One vector is turned by the same rotation once a step. Each row is the vector after some number of steps, and that number follows the row.
The counts run from 0 to 445.
[ -5 -11  -7   1  -6   1  10  29  30  18   4 -25   4  14  -3   3   6  16
   5   9  -4  -2  20 -20  -4  -5   3  10  -4  20   4  -6  18 -14 -27 -18
 -33  -8  13  29 -10]  266
[ -7   8  11 -14  -3   2  18   5 -10   4  23 -19  19  21 -22  11 -28  15
  -3 -16   2   4  -3   9 -16   8   4  18 -23 -11  34 -12   6 -15 -12 -18
   4   4  11  -5  18]  32
[  5  -1   1  23 -10   0 -13  11   0  -5  32 -18   5 -12  -7   6  -7 -18
 -10  10   0 -12  11   5   8  39   7  19  13   2 -14  -7   8   1   6 -13
 -15  29  24 -11 -16]  138
[  6 -11  13  -6   8  11  24 -26  17  26  -1  23 -11  34   7   7   0  -4
 -11  -4  14  -9 -11 -11  12 -26   3 -22   9  12   5 -13 -14  10 -11 -11
 -11  22  -7   6 -16]  39
[  5  16 -17  -4 -24   0 -11  11  -7   7  26 -18 -11 -27  -8   5 -23  12
  -3   8  26 -17  -6  10   1  12   2  14  -9   6  13 -12 -16 -12  -6 -10
 -34 -14  23  21  -8]  425
[-34  13 -16 -15 -26  -2 -22 -24   1 -21 -11  12  10  -8   1  -1 -17  -2
   7  16   0  22  10  -4 -13   5  -2  30   6 -14 -17   3  -4  -5 -10 -23
 -18  27   7   1  11]  64
[ -4   6  16  -4   6  13  10 -12   5  -7  -9 -14 -13  30  21 -21  14  -1
 -22   7 -13  16  -8 -10   6 -10   2 -16  23  17 -30   1   2  27  -1   5
   1  20  -1 -33  -4]  293
[ 12  20  -7 -15 -22  28  -8  -5   1  -1 -14 -38   4  -3   9  10  -6 -10
  -5  11  13 -35  13 -21  -3 -12   8  -4   3  -6  27   8  -6  -2   2  17
  22   7  -4  -1  -8]  93
[ 21  -4  -2  12   7  -3  -8 -24  21  29   5  -1   5   5 -11  17 -22  16
   5   7  -4 -12 -17  -6  -5   7  -7  21  -4  28 -11  -6  25  10 -11   8
  -7  20  25  29   4]  104
[  2  -4  -4  -3  -3 -34  -2 -36  -9  15 -10  22  -6   3  -5  -8 -10  16
 -16 -11  -9  37  -5   5  -3  23  -9   2  12   0 -34 -17  -5   0  -3   0
 -27  -1  11 -12  -2]  371
[  1  29   4 -10  10  20  -6 -18 -12 -10 -16 -21   5  11 -15  -9  11  -5
  -5   4  -4 -16  10 -18  -2 -10  31  -7 -15  10  41   6   6  17 -13  -1
   1  14  -9 -16   3]  111
[-14   8 -30 -19  -5  16   4  26   2 -25 -12  -6   2   5  29  16   9 -12
  -6  -2  17 -20  -2  -3  14 -23  -1   4  20 -16  18  -1 -17  -5   5  -7
  21  -9 -18  -5   7]  239
[ 11   1   5  -4 -21 -22 -19 -28  14 -27  -8  37  12  -7 -27 -10  26   2
  -7  -5 -30 -13   5  -6  10   3  11   5   2 -14   8  15   5   3   3 -13
   9  10  -2   9  21]  144
[ 17   3   0  22 -13   2 -14   9  -8  -9  29 -12  -6 -18  -2  -1 -10 -19
 -15   4   6  -3   9   8   9  44   3  12  17  11 -20  -1  -2   0   3  -3
 -18  23  18 -20 -20]  137
[ -5  -1 -13  21 -16 -12  -7 -18 -12  11  -4  18  -4 -17   8  14 -30   1
   3  -2   5   9  -3   6   2  15 -30  10   5  -7 -28 -17   4  -6  21  25
 -22  -8  35  10  -6]  389
[ 29 -23  11  13  13   4  23  -7  10 -13 -12  38 -12  11  -4   3  13 -17
  -4 -11  19 -28  -4 -13   8   4  -9 -14  -5  17   3   3   3  25  -4  13
 -11  20  -7  20  -5]  182
[ 17  31   6  -8   5  21  -6 -12 -12  -8   4 -23 -25  -2   7 -24   2  -8
 -24  18  16  -6 -12 -12  -3  14   4 -19  21  13  -8   7   5  22 -11  -3
 -23  25   2 -18 -11]  438
[ -2  10  12  -6 -15  23   9 -10   0  17  22   0 -14   3  21  11  -7 -23
 -20   2   6 -16   7  -5  25 -29 -10 -16  21   0  -3 -12 -10   1  18   1
  -7  20  14 -12 -32]  57
[ -9  12 -37  -1   0 -10  -9 -15  -1  -2 -16  19   5   4  27  25  -4 -23
 -10 -12  19  -1  -2   7  22  -8  -7   2  23  -8  -9 -25 -34  -2  14   2
   5   2   4 -17 -17]  385
[ -8  -2  -2 -13   5  -4 -10 -26 -12  -2  -9   9   8  -9  -3  -5 -15  28
  14  -5   5  32  -6  32  -6  -1 -14  23 -36   9  -5 -23 -35  -3   5  -1
  -6   7   5  -5   3]  352
[-14   5 -43  11   0 -11 -14 -12  -2  -2 -28  13  19   0  12  23 -18  -3
   1 -14  -2  22  20 -24  10  -5   4  25  11   9 -14 -11   0  -7 -15  -2
 -15 -15   1  -7   4]  83
[-13  18  -1  -7  -9   7  15  13  -8   2   2 -42   0  18  -5   1 -29  10
  -2   2  22   8  13  -5 -38  19 -13  14 -14   5   7  -2   2   3 -12 -15
  -8  25  16  -5   3]  29
[ -3  26 -18 -11 -20  21 -11  -5 -10  -2  -4 -28   0   2   8  18 -14  -4
  -6   5  14 -34  -7   6   8 -19  18   2  -1  -4  31  -4 -25   2   8  11
  25  -7  -4  -8  10]  95
[  3   1  -2 -38  14   5  -4 -20  -8  21  16  -7  24  -6  -5   5 -11  30
   9 -12 -16  30   6  11   3  -9  -3  19  -8 -20  11  -6  -7 -33 -11 -15
   0  -1  -7 -10  -3]  50
[ 23  12  -1 -22  28  15   4 -26 -21   2 -22  16  10 -12  -6  -9   0  16
   1 -19  -1   5  -2 -10  11 -27  -5 -12 -23   0  30   0   4  -1  -2  29
   0 -24 -10  -4   6]  416
[ 11  12   6 -14   3 -14   1 -30  -8  13  11   5   8   8  -5   5 -25  15
 -21 -23 -25  26 -12  -2   6  -5 -12  14  15  -7 -13   0  31  -5   0   9
  18   4  13 -16  20]  69
[  1  17 -11 -12  -2   5 -17   0  11 -20  12  16  29 -18 -22   4  -5 -10
  12  -6  -1   3  10  -6   7 -13  -6  32 -18  20  26  -1  11  -8 -16 -20
 -23  20  19  14  -3]  429
[ -3  -5  14 -31   4  22   6  -2   0 -15  -7   5  10  -5  -5 -23  18  28
   5  -3 -21  13  13  -5   7 -41   1  -1 -30   9  23   6  -2  -7  -6   8
   0 -23 -10   4  10]  271
[  0 -14  16  16 -18  14   7 -10   9  -9 -25  14  -3   4  18  -5  13   0
  -9   5 -20   9  18 -16  14 -24 -16 -17   7  15 -31  -4  -4   8  18  36
   5 -13   6  -8  -9]  309
[ 13  -3   1  -1  -2 -30   0 -29 -10  18 -13  12  -4   1  -4 -12 -11  10
 -13 -14  -9  43   8  -4  -5  26 -13   0  13  -2 -32  -8   6  -2  -6   3
 -31  -1  12 -13  -7]  372
[ 27   6  13   1 -12  -6  -6 -23  12  23  -2 -14  -5  -1 -25  -3 -15  22
  -5   6 -13 -18  -9 -13 -14   2  -2   4 -13  17   2   9  29  10  -5  15
 -11   7  19  27  11]  106
[-14   0 -11 -18   3  -4 -14   0 -13 -36   0  22  -5 -22  -3 -18  10  20
   7   2   4  21  -2  24  -7   6 -18  27  -8  -7  -9   3 -13  -2   2 -23
 -22  12   0   3  13]  208
[ 32  -6  21 -40 -11   7   8 -21  -1  11  21  17   8 -11   2   0 -17   7
 -20 -25  -5  18   9   1  23 -17 -11   1   1  -6  -3   9 -10 -26   1   5
   4   1 -16 -15 -13]  53
[  0   5  -1   4 -21   3  -6  -7   4   1 -16  -7  16 -19  -4   7 -22  -7
   9   9  -3   1  23 -15 -24  23 -29  15   1 -16 -13   3  31 -11   9  12
  -8  24  29  19  -8]  392
[ 33  18  20 -24   6   9  -4 -36  -5  -5   0  17 -21 -12  -3 -29   3  11
 -14   4  -2  -2 -29  -4   2 -13 -14 -12  -1  17  -6  14   9  20  -2  14
  -7  14  -1   0   4]  435
[-21 -17  11   8 -26   8   4  13  -3 -13  16 -15   6  -1  -4 -13 -10  10
   0  16  -8  13   6  -7   2  45  32   3  11 -25 -10   1  -7 -18 -10 -10
 -14 -16  -5 -17   7]  299
[-38  10 -11 -11 -35   4 -20 -21  -7 -23  -4  14  -2 -14   0  -6 -17   2
   8  22   5  10   7  -3 -12   3  -1  20   4 -16 -13   3 -15  -4   0 -18
 -23  20   8   4   8]  63
[-13 -18 -21  18   1   4   5  17  -7 -24   7  25  -5  -4  19  11 -23   2
   0  -8  18  10 -17   7  13  -3 -25  19   2  12 -27  -9  -1   5   5  18
 -13 -17  12  11  19]  244
[  5  -9   1 -25 -21  26  11  21  -1 -21 -10 -10   1 -15  14  -6  13   4
  -1   3   3 -19  18 -19   1  -6  -2 -13  12 -36  14  24   7 -19  10   9
  16 -14 -18   4   1]  236
[ 25 -17   6  13  16   7  19  -7  13  -5 -17  26 -18  16   4  -1  18 -13
  -2  -3  20 -30  -4 -13   1   4  -8 -23   3  16   4   4   5  30  -4   5
 -13  24  -1  22 -11]  183
[ 10  -6   4 -26  25  32  -3   1   3   3  10 -18  -9   7  31  -6   3  12
  -6  12  15   9 -22  14  17 -18  -5   1   8  22 -14  -7 -28   8  -5   4
   6  10 -19 -17 -15]  276
[ 23   6 -14  -9  18  33  -1  -5  -5  19  -2 -19 -13 -10  25   7 -13  -6
   2  10  43 -16 -11  -2   5   7  -5 -11  14   9   3  -6 -20   2  -9  15
 -15  12  -3  -2 -30]  421
